128 stands for zero in the data rows.
Here are some numbered points:
tensor([131, 147, 195, 106, 124, 162, 108, 145, 103, 198, 189, 121, 120, 141,  67,  81, 154, 148, 130, 174, 131, 131,  95, 111, 118, 133, 138, 193, 114,  73, 136, 192, 162, 121, 153, 155, 103, 140, 133, 123,  62, 162, 118,  71, 147, 103, 143, 102]) 0
tensor([149, 110, 127, 133, 154, 150, 107,  82, 138, 137, 129, 142, 103, 130, 134, 109, 137, 106, 142,  80, 111, 114, 164, 160, 169, 114, 121, 110, 121, 144,  91,  88, 135, 153,  89, 144, 116, 109, 120, 112, 179, 158, 133, 164, 157, 139,  95, 145]) 1
tensor([152,  76, 186,  99, 119, 129,  64,  92, 123, 147,  98, 145, 118, 180, 133, 138, 145, 175, 104, 142, 127, 126, 143, 150, 110,  85, 149, 121, 158, 139,  65,  91,  94, 105, 126, 169, 141, 161, 109,  97, 137,  85, 119, 159, 161, 176, 130, 146]) 2
tensor([157, 145,  90, 110, 144, 133, 130,  83, 120, 118,  95,  85, 184,  76, 100,  57, 130, 120, 234,  98, 165, 153, 123, 129, 127, 152, 126, 159,  93, 122, 199, 255, 165,  65, 118, 127,  98, 139, 162, 188, 104, 127, 178,  93, 133,  12, 133,  70]) 3
tensor([176,  81, 101, 115, 150, 124, 139, 128, 168,  85,  96, 121, 133, 148, 193, 179,  85, 143, 153,  42,  87,  73, 134, 199, 192, 151, 141,  84, 146, 146,  87,   4,  93, 173,  95, 135, 133, 151,  77, 113, 169,  66, 141, 182,  92, 132, 134, 173]) 4
tensor([ 91, 139, 145, 167, 147, 148,  88, 168, 130, 166, 192, 114, 122, 182, 165, 119, 113, 122, 121, 136, 109, 171, 151, 112, 128, 133, 149, 122, 233,  67, 120,  94, 154, 131, 122, 116, 165, 152, 136,  85, 145, 160, 123, 133, 132, 178, 157, 135]) 5
tensor([139,  96, 161, 124, 169, 159, 178, 154, 127, 162, 195, 150,  94, 137, 170, 221,  59, 131, 150, 101, 145, 122, 155, 131, 130, 115, 173, 121, 120, 159, 134,   0, 143, 209, 144, 138, 128, 113,  73, 124,  92, 112, 121, 123, 156, 144,  87, 161]) 6
tensor([165,  41,  81,  77, 129,  93, 123, 139, 118,  85, 132, 142,  87, 175, 151,  94, 135,  21, 162,  65, 128, 102,  87, 172, 195, 106,  72,  70, 143, 110,  38,  35, 116, 140,  92, 114, 121, 146,  85, 118, 215, 122, 128, 180, 123, 123, 155, 121]) 7
tensor([125, 142, 149, 134, 152, 117, 157, 149, 149, 129, 147,  79, 135, 136, 112,  88, 124, 133,  88, 116, 142, 100, 109,  89, 196, 129,  90,  75, 242, 140, 125, 216, 124, 107,  85, 122, 127, 156, 137,  94, 106, 152, 142, 101, 168, 108, 154, 108]) 8
tensor([155, 181, 136, 181, 107, 154, 139,  59, 144, 106, 135, 141, 162,  50,  66, 119, 178,  87, 161, 101, 188, 180, 120, 142,  95, 196, 173, 181, 112, 100, 191, 255, 173,  84, 164, 107, 123, 101, 158, 193, 156, 179, 111,  83, 126,  85,  96,  79]) 9
tensor([105, 150, 120, 137, 150, 116, 102, 125, 119, 137, 129, 143, 183, 164, 101, 173, 136, 131, 109,  89, 119, 124, 115, 144, 117, 119, 154, 153, 126, 121, 128, 147,  94, 132, 192, 121, 125, 112, 159, 137, 122, 106, 118, 126, 132, 169, 105, 149]) 10
tensor([129,  56,  89, 104, 138, 132, 146, 113, 178,  84,  69, 176,  99, 159, 196, 105, 147, 126, 149,  63, 116,  84, 131, 149, 210,  89,  51,  83, 115,  91,  51,  10,   5, 104, 130, 132, 141, 141, 117, 125, 214, 159, 108, 218, 106, 107,  87,  87]) 11
tensor([145,  58, 125, 138, 146,  85, 155, 143, 131,  38,  71, 166,  70, 159, 167, 173,  35, 149, 176, 109,  84, 128, 178, 234, 171, 109, 125,  69,  78, 168, 103,   0,  94, 188,  77, 137, 129, 128,  73,  89, 184,  37, 153, 223, 125, 212, 119, 154]) 12
tensor([ 91, 167, 113, 146, 146, 132, 133, 110, 105, 173, 181, 119, 124, 116, 104, 142, 149, 151, 107, 185, 118, 180, 156, 102, 121,  99, 170, 144, 142, 109, 169, 209, 217, 147, 113, 110, 133, 137, 160,  91,  90, 112,  87,  92, 133, 181, 157, 131]) 13
tensor([ 84, 120, 127, 119,  96,  48, 149, 120, 174, 149, 127, 154, 184, 156,  97,  85, 202, 154, 127, 103, 129, 122, 127, 119, 138, 130, 122, 144,  99,  97, 128, 160, 119, 104, 118,  71, 131, 140, 147, 143, 171, 143, 115, 111,  96, 102,  81, 115]) 14
tensor([148, 151, 106, 180, 107,  89, 111,  31,  64, 137,  92, 160, 123,  99,  83, 114, 170, 106,  93, 117, 145, 150, 130,  74, 101, 108, 124, 217,  74, 121, 143, 216, 142,  79, 158, 138, 129, 173, 195, 179, 166, 136,  86, 112,  96, 177, 102,  93]) 15
tensor([176,  86, 102,  91, 101, 107, 129, 114, 116, 103, 108, 150, 151, 112, 183, 105, 130,  66, 148,  83,  94, 112,  78, 189, 155, 103,  34, 108, 108, 115,  75, 114,  77, 103, 146, 149, 170, 128, 116, 144, 203, 141, 153, 164, 101,  88, 109,  88]) 16
tensor([169,  86, 141,  92, 147, 112, 136, 137, 173, 143, 121, 108, 136,  99, 151,  83, 130, 127, 121,  78,  99, 107,  92,  85, 211, 117,  48, 141, 209,  91, 103, 140, 125, 115,  90, 115, 138, 136, 130, 132, 116, 179, 178, 131, 143,  96, 128, 139]) 17
tensor([109, 110, 136, 187, 107, 167,  96, 103,  77, 146,  99, 100, 136, 140,  93,  84, 213, 137,  86, 194, 156, 172,  87, 144,  51, 127, 153, 134, 145,  82, 105, 206, 111,  92, 118,  94, 160, 114, 154, 124, 178, 173, 123, 121,  95, 113,  86, 115]) 18
tensor([163, 108, 170, 149, 146, 136,  95, 120, 103,  89,  91, 132, 117, 134, 131, 183, 116, 146, 175, 136, 102, 167, 122, 161, 132,  98, 164, 111, 124, 221, 141,  69,  98, 174, 100, 146, 132, 113, 108, 141, 140,  89, 104, 183, 155, 193, 100, 129]) 19
tensor([113,  90, 153, 138, 148, 121, 134, 156, 155, 115, 154, 177, 109,  76, 156, 148, 110,  93, 136, 102, 156, 122, 133, 179, 136, 148,  93, 130,  86, 135, 124, 117, 104, 145, 102, 140,  98, 123, 117, 112, 110,  67, 120, 141, 139, 108, 115, 135]) 20
tensor([156, 175, 122, 102, 123, 150, 122, 108, 163, 103, 117,  89, 139, 156,  75, 100, 147, 171,  89, 128, 151, 143,  98, 112, 133, 137, 159, 143, 153,  83, 118, 229, 121, 112, 117, 142, 115, 131, 177, 135,  83, 103, 151, 150, 133,  91, 121, 124]) 21
tensor([112,  96, 151, 115, 140, 127,  94, 116,  85, 124, 133, 167,  92, 183, 189, 155, 122, 164, 104, 151,  72, 128, 158, 173, 136, 131, 179, 116, 102, 175,  70,  53,  70,  77, 136, 138, 149, 110, 130, 105, 143, 110,  93,  89, 141, 109, 155, 138]) 22
tensor([ 98, 158, 134, 160, 121, 164, 134, 162, 114, 178, 168,  81, 112, 105, 133, 153,  91, 100, 112, 142, 162, 128, 124,  95,  95, 155, 132, 109, 138, 187, 101, 164, 137,  99, 131, 131, 156, 112, 174,  85,  58, 139, 126,  58, 139, 109, 166, 180]) 23
tensor([105, 148, 125,  93,  89, 125, 104, 108, 105, 102, 129, 141, 142, 110, 135, 161,  93, 182, 150, 114, 120, 116, 132, 122,  71, 132, 152, 145,  49, 132, 146, 128, 131, 128, 158, 100, 100, 172, 151, 135, 121, 133,  72,  84,  73, 163,  90, 103]) 24
tensor([132, 118, 104, 144, 106,  94, 117,  94, 148, 127, 111, 111, 181,  96,  71,  84, 181, 152, 156, 141, 138, 115, 159, 164, 138, 144, 125, 122,  93,  55, 148, 177, 108, 107, 129, 156, 114, 111, 174, 135, 156, 124, 110, 109, 104,  88, 104, 107]) 25
tensor([203,  98, 143,  94, 137, 111, 155, 155, 159, 130, 115, 129, 116, 133, 181, 152, 117,  95, 133,  96, 115, 125,  96, 144, 167, 120, 117, 127,  99,  82,  75,  46,  63, 103, 151, 153,  91, 168,  93, 150, 157, 143, 137, 158,  70, 136,  50, 112]) 26
tensor([158,  41, 109, 117, 121, 113, 151, 105, 154,  95, 124,  91, 154,  83, 134, 129, 175, 170, 155, 119,  92, 114, 116, 125, 143, 150, 111,  90, 147, 138, 174, 149, 150, 141,  85, 167, 139, 132,  92, 120, 216, 113, 173, 165,  85, 142, 139, 106]) 27
tensor([152, 169, 156, 157, 145, 137, 157, 105, 110, 139, 163,  80, 146, 111,  90, 145, 210, 134, 128, 140, 204, 177, 137,  58,  87, 156, 132, 152, 165, 142, 239, 254, 203,  99, 111, 113,  90, 117, 150, 139,  56, 106, 128, 111, 137,  92, 147, 149]) 28
tensor([175, 102, 134, 142, 106, 133, 162, 133, 165, 147, 105, 159, 116, 134, 180, 134, 100, 138,  35, 126, 104, 128,  85, 133, 145, 100,  85,  99, 126, 104, 116,   2, 107, 140,  78, 122, 212, 136, 116,  98, 151, 108, 179, 172, 123, 136, 104, 161]) 29
Which three points above are nearest to each new point, looking only along the 5 directions in which the numbered points spread most? Their numbers follow each, smallest number first.
tensor([121, 177, 112, 118,  99, 118, 121, 165, 126, 183, 143, 135, 119, 136, 108, 100, 121, 142,  91, 149, 143,  98, 101,  75,  62, 119, 106, 162, 125, 108, 144, 189, 177, 106, 182,  94, 116, 139, 130, 142, 106, 160, 121, 101, 125, 102, 127, 114]) 0 21 23
tensor([ 73, 135, 126, 170,  88, 105, 114, 112, 184, 139, 126, 109, 153, 126,  62,  94, 125, 120, 143,  82, 138, 135, 101, 124, 106, 134,  99, 169, 163,  84, 132, 166, 142, 134, 127, 137, 190, 113, 150, 142, 117,  84, 103, 127, 143,  86, 118,  70]) 14 21 25
tensor([109, 195, 108, 124,  69, 138, 120, 133,  89, 167, 182, 125, 173, 113, 141, 173, 114, 127, 120, 152, 126, 120,  67, 117, 111, 129, 137, 138, 181, 117, 119, 232, 155, 102, 128, 111,  92,  84, 154,  93, 163, 149, 113,  64, 179, 123, 118, 163]) 0 21 23
tensor([151,  97, 144, 121, 120, 127, 130, 147, 147, 137,  93, 158, 117, 159, 145, 142, 100, 149, 120,  94,  42, 138, 150, 170, 127, 118, 116, 153,  75, 175,  68,  45,  86, 190, 158, 126, 103, 154, 118, 131, 128, 106, 109, 119, 123, 177, 106, 153]) 1 20 22
tensor([131, 105, 151, 111, 182, 158, 163, 191, 122, 120, 136, 102, 111, 139, 124, 140,  63, 150, 158,  99, 138, 147, 178, 125, 154, 156, 118, 102, 145, 185, 140,  83, 128, 152,  77, 120, 105,  70, 101, 145,  86, 101, 115, 173, 144, 162, 127, 166]) 1 6 20
tensor([150, 177, 125, 125, 141, 102, 159, 150, 132, 121, 125, 110, 148, 175, 132,  94, 138, 108, 101, 120, 120, 153, 123, 100, 147,  89, 122, 160, 133, 134, 161, 153, 109, 159, 124, 145, 160, 184, 150, 117, 112, 153, 166, 108, 128, 131, 140, 100]) 10 14 21
tensor([160, 120, 112, 115, 166, 114, 165, 114, 143, 103, 131, 129, 156,  57, 101, 184, 120, 167, 174,  71, 141, 130, 151, 125, 120, 191, 108, 116, 138, 180, 152, 192, 157, 139, 143,  96, 109, 105, 102, 145,  97,  94, 109, 126, 115,  93, 106, 124]) 20 21 25
tensor([102, 138, 133, 168, 130, 146, 115, 108,  70, 133, 217,  98, 129, 109,  52, 210,  86, 118, 162, 189, 143, 173, 153, 115,  49, 142, 181, 158, 124, 130, 224, 182, 153, 143, 131, 135, 109, 149, 128, 148, 108, 110,  57, 110, 157, 152, 153, 120]) 10 13 28
tensor([161,  98, 123,  94, 134, 103,  91, 110, 129, 101, 112, 138,  90, 203, 157, 120, 112, 103, 140,  94, 111, 127, 194, 167, 214, 120,  99,  32, 137, 156,  86,  53, 102, 171, 116, 182, 163, 130, 136, 106, 171, 140, 120, 144, 132, 120, 130, 125]) 1 7 29
tensor([128, 175, 163, 164, 151, 113, 112, 116, 135, 156, 170, 142,  99, 180, 133, 131,  92, 140, 164, 185, 111, 134, 182, 152,  99, 128, 186, 122, 110, 173, 130,  86, 152, 182, 146, 109, 109, 128, 110, 127, 131, 106,  74, 132, 146, 139, 139, 143]) 10 19 22
tensor([139,  73,  82, 154, 113, 120, 129, 155, 171, 112, 120, 149, 135, 125, 171,  86, 115,  93, 129,  69, 147,  96,  87, 199, 151, 121,  66, 108, 129, 127,  39,  42,  72, 106, 123, 150, 170, 165, 132, 149, 153, 134, 139, 150, 128, 147, 132,  96]) 7 16 26
tensor([137, 147,  78, 124,  74, 137, 136, 157, 159,  91, 111, 129, 146, 108, 235, 107, 148,  65, 163, 113, 145, 123, 106, 126, 140, 140, 116,  89, 104, 109, 109,  97, 131, 155, 115, 176, 155, 140, 134,  71, 147, 106, 174, 143, 146,  70, 126, 141]) 1 20 26
tensor([107, 132,  96, 159, 147, 127, 126,  95, 139, 162,  97, 188, 116, 104, 107, 142, 122, 107, 131, 113, 158, 118, 141, 129, 132, 124, 123, 173,  92, 115, 112, 117, 133, 134, 127,  87, 139, 147, 128, 128, 141,  92,  74, 119, 156,  93, 124, 113]) 10 20 24
tensor([110, 129, 134, 174, 113, 120, 141, 173,  87, 184, 107, 142, 151, 138, 125, 117, 137, 131,  89, 141, 126, 115, 158,  94, 145, 107,  98, 105, 136,  58, 119, 108, 120, 134, 130, 147, 157, 158, 180,  85,  98, 131, 133, 149, 153, 112, 113, 144]) 2 5 10
tensor([115, 158, 170,  44, 171, 151, 147, 204, 164, 126, 137,  92, 102, 170, 194, 144,  20, 130, 152, 144,  65,  92, 161, 137, 129,  98, 141, 104, 159, 169,  78,  18,  72, 203, 110, 152, 168, 206, 123, 139,  85, 152, 152, 118, 116, 133, 157, 200]) 6 22 29
tensor([ 99, 120, 148, 158, 136, 178, 123, 112, 122, 122, 129, 148,  92, 143, 138, 160,  76, 155, 143, 157, 104, 131, 196, 140, 166,  99, 130, 120, 176, 155, 104, 167, 197, 163, 118, 170, 125, 101, 103,  97, 104,  84,  70, 107, 154, 165, 164, 173]) 5 10 19
tensor([102, 190, 107, 142,  92,  88, 153, 132,  83, 134, 168,  71, 165,  60,  27,  78, 187, 151, 151, 184, 186, 157, 154, 105,  80, 123, 149, 188, 143,  82, 205, 255, 197, 122, 159, 132, 109, 101, 145, 126,  24, 102, 103,  45, 152,  97, 192, 114]) 9 13 28
tensor([135, 176, 124, 104, 110, 104, 145, 152, 162, 137, 120, 101, 186,  68, 124, 120, 155, 129, 168, 119, 170, 112, 142,  79, 136, 152,  80, 121, 135, 106, 123, 231, 160,  86, 119,  86, 103, 163, 152, 146, 151, 159,  90,  98, 157,  78, 165,  96]) 3 21 25
tensor([150,  41, 100, 121, 172, 120, 150, 123, 151,  91, 106, 148, 114, 141, 175,  86, 102, 106, 126,  86, 112,  99, 103, 209, 169,  85, 101,  56, 117, 179, 114,   0, 121, 156, 106, 120, 135, 114, 129, 106, 209, 109, 129, 192, 129, 165, 133,  99]) 4 7 29
tensor([106, 194, 151,  72, 134, 122, 114, 175,  76, 119, 144, 134, 105, 107, 103, 147,  68, 139, 179, 133, 122, 106, 155,  90, 104, 181,  85, 144,  86, 142, 207, 174, 108, 119, 133, 151,  26, 105, 110, 122,   9, 128, 111,  86,  92, 163, 106, 121]) 20 23 24
tensor([183, 143, 128, 118,  88, 174, 144, 179, 106, 141, 136,  93, 121, 126, 146,  92, 137,  86, 130, 167, 110, 110, 171, 117, 118, 133, 117, 109, 154,  94, 152, 213, 185, 105, 136, 126,  98,  89, 117, 122, 124, 143, 132, 108, 150,  99, 159,  77]) 0 8 21
tensor([ 98, 103, 153, 106,  92, 146, 158, 177, 118, 137, 161, 148,  50, 213, 189, 146,  81, 115,  91, 151,  77, 107, 147, 148, 173, 168,  92,   8, 139, 192,  88,   0,  76, 170, 115, 176, 142, 119, 113,  92, 104, 114, 127, 163, 162, 229, 147, 188]) 6 22 29
tensor([142, 101, 121, 123, 154, 157, 150, 180, 145, 112, 148, 186,  42, 255, 236, 130, 114, 103,  29, 158,  61,  71, 133, 161, 171,  84,  93,  32, 147, 197,  86,  23, 109, 133,  84, 141, 142,  90,  84,  70, 162,  85, 140, 174, 128, 217, 128, 177]) 2 4 29
tensor([127, 118, 117, 107, 131, 126, 137, 113, 144, 121,  94, 121, 133, 139,  83, 117, 111, 123, 118, 113, 142, 131, 118, 144, 180, 140, 138, 130, 135,  81, 146, 115, 128, 137, 135, 130, 141, 136,  86, 158, 142, 116, 159, 113, 129, 119, 127, 112]) 1 14 20
tensor([ 64, 157,  84, 200, 158, 167, 133,  93, 118, 140, 161,  79, 159, 111,  86,  80, 240, 161, 128, 183, 157, 141,  85,  71,  65, 122, 146, 152,  92, 110, 204, 255, 199, 109, 124, 119, 120, 104, 194, 181,  80, 133, 117,  69, 138, 113, 139, 111]) 9 21 28
tensor([138, 104, 150, 156, 141, 152,  98, 189, 102, 147, 189, 128, 132, 184, 163, 130, 130, 108,  89, 181,  82, 157, 171, 115, 164,  68, 150, 141, 190, 139,  81,  58,  95, 126, 109, 146, 130, 126, 121, 100,  86, 144, 125, 137, 160, 132, 143, 185]) 2 5 22
tensor([122, 151, 115,  81, 131, 117, 125, 133, 126, 179, 149, 138, 143,  91, 153, 120, 157, 130, 113, 150, 101,  82,  95, 101, 114, 133, 143, 159, 109, 103, 117, 203, 172, 122, 104,  94, 119, 147, 174, 152, 129, 147, 142, 110, 166, 159,  83, 133]) 0 10 21
tensor([121, 184,  90, 159, 104, 143, 147, 158, 154, 103, 165, 116, 196,  76,  93, 127,  96, 141, 161,  66, 133, 139, 105, 109, 146, 165, 137, 208, 150,  88, 173, 229, 147,  90, 150, 143, 101, 119, 106, 156, 110, 129, 134, 106, 113,  92,  83,  68]) 3 9 21
tensor([152, 169, 160, 139, 132, 152, 158, 186, 118, 186, 189, 132, 105, 120,  69, 185,  85, 135, 164, 136, 102, 173, 212, 121, 112, 168, 191, 135, 138, 179, 140, 156, 192, 183, 116, 134,  74, 106,  52, 147,  43, 124, 133, 107, 178, 139, 186, 164]) 6 13 23
tensor([107,  55, 119, 172, 150, 121, 103,  86, 117, 164, 109, 127, 133, 109, 137, 120, 199, 101, 102, 127, 159, 106, 106, 115, 129,  92, 153, 127,  98,  93,  92, 142, 115,  60, 188, 122, 139, 104, 152, 128, 203, 159, 173, 147, 126, 138,  88,  97]) 10 14 25
tensor([106, 122,  90, 159,  99, 133,  96,  77,  98, 103, 156, 119, 174,  92,  59, 113, 205, 123, 166, 175, 160, 121,  71,  79, 129, 134, 109, 159,  92, 106, 161, 255, 191,  74, 111, 102,  63,  93, 159, 133, 132, 144, 176,  88, 145,  79, 112,  34]) 3 9 25
tensor([158, 124, 128, 150, 134, 109, 143, 149, 116, 100, 144, 106,  95,  60,  84, 141, 107,  86, 131, 168, 131, 155, 132, 126, 116, 139, 141, 135, 133, 112, 124, 148, 116, 166, 152, 171, 126, 154,  63, 122,  93,  89, 157,  95, 133,  31, 140, 156]) 10 20 23
tensor([130, 137,  94, 145, 107, 108, 125, 128, 136, 107,  98, 121,  99, 135, 105,  95, 135, 108, 149, 108, 146,  99, 116,  82, 103, 142, 115, 106, 120, 154, 127, 136, 139, 124, 116, 106, 128,  96, 111, 132, 170, 186, 112, 149, 111,  70, 130, 130]) 1 14 25
tensor([180, 130, 150,  97, 134,  96, 136, 157, 175, 170,  95,  92, 183, 147, 159,  89, 125, 116, 100, 105, 118,  75,  65,  81, 139, 164,  78, 118, 143,  84, 109, 149, 100,  98,  74, 118, 157, 108, 140, 143, 138, 186, 124, 151,  81,  58, 136,  41]) 14 16 17
tensor([152, 130, 135, 126, 143, 140, 123, 148, 126,  99, 103, 118, 113, 114, 107, 126, 132, 115, 148, 104, 123, 167, 118, 151, 131, 125, 124, 171, 110, 150, 167, 121, 102, 151, 139, 133, 126, 119, 139, 143, 148, 154, 111, 110, 142, 146, 174, 127]) 1 10 20
tensor([ 96, 160, 158, 136, 117, 139, 131, 129, 101, 167, 173,  66, 150, 103, 133, 147, 140, 115, 113, 121, 173, 163, 118, 110,  87, 196, 144, 161, 165,  83, 157, 214, 186, 147, 115, 104,  90, 148, 114, 134,  69, 115,  91,  82, 132, 119, 116, 106]) 0 13 23
tensor([109, 130, 129, 159, 126, 115, 164, 120, 119, 149, 121, 172, 141, 166, 186,  88, 144,  82, 116, 131, 147,  81, 104, 107, 135,  67, 121, 169, 150,  63, 117, 135, 121, 100,  97, 147, 178, 112, 164, 103, 124, 144, 221,  83, 149, 152,  95, 110]) 10 14 21
tensor([167,  60,  93, 129, 119, 121, 119,  80, 150,  53,  86, 190,  68, 173, 205,  84, 149,  83, 139, 104,  87,  93,  97, 150, 163,  37,  88,  77,  89, 116,  15,  36,  82, 113, 126, 113, 130, 127, 135, 155, 255, 109, 147, 166, 100, 160, 160, 124]) 7 11 16
tensor([ 98,  53, 108,  96, 173, 137, 180, 123, 171,  94,  92, 141, 113, 101, 167,  62, 115, 119, 153,  94, 109, 119, 149, 177, 197, 125,  53,  96, 144,  82,  60,  42,  80,  87,  74, 154, 151, 120,  77, 145, 183, 135, 135, 195, 104, 122,  99, 114]) 7 11 16
tensor([105,  99, 163, 106, 142,  77, 122, 152, 151,  72, 149,  97, 148, 130, 175, 122, 125, 118, 124, 126, 114, 141, 116, 162, 174, 128,  80, 107, 142,  96, 115,  63, 109, 140,  90, 137, 170, 173, 111,  94, 134, 119, 127, 174, 144, 150, 109,  95]) 1 20 29
tensor([ 77, 151, 115, 189, 126, 148, 117, 112,  90, 147, 150, 117, 131, 141,  53, 142, 118, 114,  80, 239, 150, 166, 137, 129,  72, 142, 179, 156,  87, 130, 156, 182, 175, 212, 164, 147, 121,  97, 137,  77, 109, 137,  63,  69, 222, 114, 152, 145]) 0 13 23
tensor([163, 104, 157, 137, 100,  94, 185, 189, 165, 118,  87, 143, 133, 121, 164, 132,  66, 201, 146,  91, 119,  74, 127, 149, 164, 124, 107, 140, 155, 148, 106,  32,  89, 123, 107, 125, 125, 142, 102, 133, 108, 133, 131, 182, 117, 104, 157, 182]) 1 20 29
tensor([114, 177, 134, 116, 102, 150, 138, 108, 105, 134, 160, 108, 116, 174,  75, 151, 140, 164, 117, 170, 150, 132, 180,  94, 116, 147, 195, 110, 161, 164, 145, 178, 201, 142, 157, 118, 128, 100, 122,  95, 105,  82, 115, 121, 146, 182, 190, 127]) 10 13 23
tensor([136, 185, 139, 127,  71, 106, 103, 120,  98,  77, 133, 131, 184,  94, 101,  91, 104, 146, 159, 122, 151, 132, 116,  86, 134, 146, 109, 107, 107, 118, 153, 140, 117, 126, 127,  85, 108, 134, 147, 165, 150, 132, 161, 124,  97,  47, 163, 105]) 14 21 25
tensor([143,  55,  78, 128, 114, 104, 120,  73, 170,  70,  85, 139, 100, 119, 167, 126, 164, 110,  97, 116, 101,  93, 102, 181, 171, 127,  69,  56,  93, 171,  76,  70, 114, 153, 102, 156, 148, 150, 165, 111, 243, 134, 137, 181, 111,  94, 135, 134]) 1 7 16
tensor([136, 171, 109, 140, 156, 162, 129, 128, 156, 128, 123,  97, 206, 111,  97,  54, 124, 164, 155, 153, 172, 150,  93,  84,  90, 118, 145, 173, 127,  62, 117, 255, 136,  80, 123,  88, 131, 125, 158, 150, 110, 182, 173,  93, 100,  25, 142,  76]) 0 9 21
tensor([161, 127, 137, 151, 122,  98, 123, 154, 146, 115,  83, 102, 113, 106, 113,  91, 140, 140, 146, 106, 162, 133, 122, 131, 147, 153, 117, 130, 146,  97, 149, 210, 149, 119, 112,  91, 110, 118, 130, 162,  91, 134, 147,  82, 169, 105,  92, 120]) 14 21 25
tensor([161, 103, 156,  79,  92, 109,  89, 166, 156, 131,  99, 102, 131, 122, 119, 111, 128, 143, 156,  93, 111, 119,  95, 126, 150, 122,  76,  85, 156, 154, 101, 132, 150,  99, 145, 140, 137, 116, 125, 136,  93, 138, 191, 132, 124, 128, 128, 126]) 1 17 20
tensor([187, 131, 163, 116, 158, 143, 156, 131, 163, 105, 160, 113, 135,  65, 158, 152, 135, 155, 199, 129,  92, 148, 158, 115, 151, 162, 192,  95, 120, 153, 141,  90, 148, 117, 106, 120,  75, 143,  63, 123, 124,  97, 134, 153, 114, 172, 107, 160]) 1 19 20
tensor([118, 109, 134, 131, 128, 149, 115, 111, 142, 168, 154, 151, 146, 155, 128, 147, 138, 114,  40, 184, 143, 165, 127,  98, 110,  88, 159, 138, 191, 150, 131, 161, 179, 165,  91, 144, 123,  94, 121, 113,  95, 109, 104, 158, 193, 179, 155, 153]) 5 13 23
tensor([114, 197,  89,  96,  94, 143, 135, 123,  99, 218, 142, 142, 221,  68, 100,  68, 203,  92, 118, 101, 185, 129,  76,  40,  74, 142, 120, 199, 136,  52, 127, 249, 172,  67, 114, 103, 147, 133, 193, 152, 112, 171, 170,  94, 125,  45, 111, 128]) 0 9 21
tensor([ 83, 155, 102, 142, 121, 152, 159, 198, 153, 126, 175, 158,  99, 127, 117, 168, 110, 116,  53, 112,  77, 146, 149, 129, 145,  95, 118, 110,  68, 152, 103,  67, 155, 126, 107, 139, 119, 142, 117,  85, 108, 128, 128, 107, 171, 165, 126, 174]) 5 20 22
tensor([136,  99, 139,  96, 111,  87,  93, 162, 167,  97,  91,  72,  95,  98, 145, 125, 157, 165, 133,  96, 120,  97,  69, 169, 170, 163,  94, 131,  92, 114, 121, 111,  75,  94,  87, 162, 137, 107, 113, 101, 127, 156, 139, 134, 122, 107, 158, 153]) 1 16 20
tensor([140, 116, 132,  91, 141, 150, 110, 123, 103,  84, 139, 145, 115, 119, 110, 139, 110, 155, 100, 131, 113, 161, 158, 162,  93, 124, 147, 107, 121, 142, 165, 118, 123, 130, 136, 126,  83, 171, 135, 172, 131,  88, 118, 111,  81, 136, 108,  99]) 10 20 24
tensor([127, 182,  91, 120, 151, 113, 130, 133, 104, 121, 153,  85, 137,  78,  41,  88, 145, 174, 111, 162, 145, 174, 136,  80, 130, 119, 193, 184, 141, 168, 191, 255, 159,  78, 134, 160, 101,  79, 181, 142,  71, 167,  87,  53, 148, 123, 191,  91]) 0 13 28
tensor([121, 130, 147,  85, 148, 136, 143, 126, 134, 200, 154,  82, 116,  93, 112, 174, 109, 151, 152, 131, 125, 115, 119, 115,  82, 124, 174, 129, 126,  88, 148, 183, 152, 143, 132, 137, 102, 150, 150, 136, 112, 161, 155,  91, 104, 111, 170, 123]) 0 21 23
tensor([133,  65, 101, 108, 146, 120, 129, 141, 124, 102, 100, 160, 115, 140, 153, 125,  92, 155,  73,  69,  91, 128, 114, 180, 175, 108,  99, 141,  95, 187,  91,  19,  28, 149, 164, 118, 112,  81, 100, 119, 118, 104, 137, 217,  93, 153,  71, 151]) 4 26 29
tensor([169, 100, 133, 133, 132,  77,  90, 133, 137, 149,  68, 197, 116, 132, 148, 100,  92, 137, 121, 122, 112, 114, 105, 166, 127,  91, 107, 120, 127, 105,  75, 106,  98, 112, 137, 123, 159, 118, 117, 145, 124, 123, 210, 145, 137, 127, 127, 140]) 1 26 29
tensor([127, 137, 140, 164,  94, 160, 137, 156,  80, 131, 170, 114, 120, 137, 123, 172, 101, 112, 113, 188, 145,  88, 142,  82, 111,  66, 156, 119, 198, 136, 123, 147, 122, 158, 132, 156, 151,  96, 141,  94, 100, 129, 152,  84, 209, 202, 160, 164]) 5 13 23
tensor([156,  89,  94, 125, 149,  50, 113, 133, 203,  63,  67, 135, 121,  85, 186,  71, 158, 142, 148,  62, 124, 110,  95, 157, 191,  73,  60,  99, 183, 150,  93,  20, 115,  93, 129, 123, 173, 174, 122, 148, 200, 110, 194, 239, 107, 165, 149, 144]) 7 11 16
tensor([128, 157, 113, 119,  83, 117, 120, 126, 132, 147, 148, 136, 145, 157, 157, 151, 127, 154, 137, 107, 108,  83, 111, 161, 145, 152,  73, 149, 125, 117, 107, 106, 109,  98, 136, 145, 139, 140, 152, 147, 107, 154, 143, 147,  85, 113, 140, 154]) 1 10 20
tensor([150, 138, 160, 114, 139, 146, 101,  92,  94, 123,  80, 166, 196,  98, 114, 145, 213, 121, 157, 122, 147, 154,  93,  94,  78,  77, 148, 199, 110, 107, 130, 218, 107,  79, 189, 111,  84, 105, 186, 153, 146, 114, 118, 125, 118,  76,  90, 114]) 14 15 25
tensor([123, 101, 136, 122, 150, 122,  88, 144, 101, 114, 154, 143, 145, 144,  95,  74, 131,  93, 106, 177, 145, 142,  96, 132,  94, 117, 148, 115, 116, 136, 139, 128, 166, 115, 100, 107, 170, 125, 102, 111, 157, 168, 116, 120, 133, 136, 102, 115]) 10 14 21
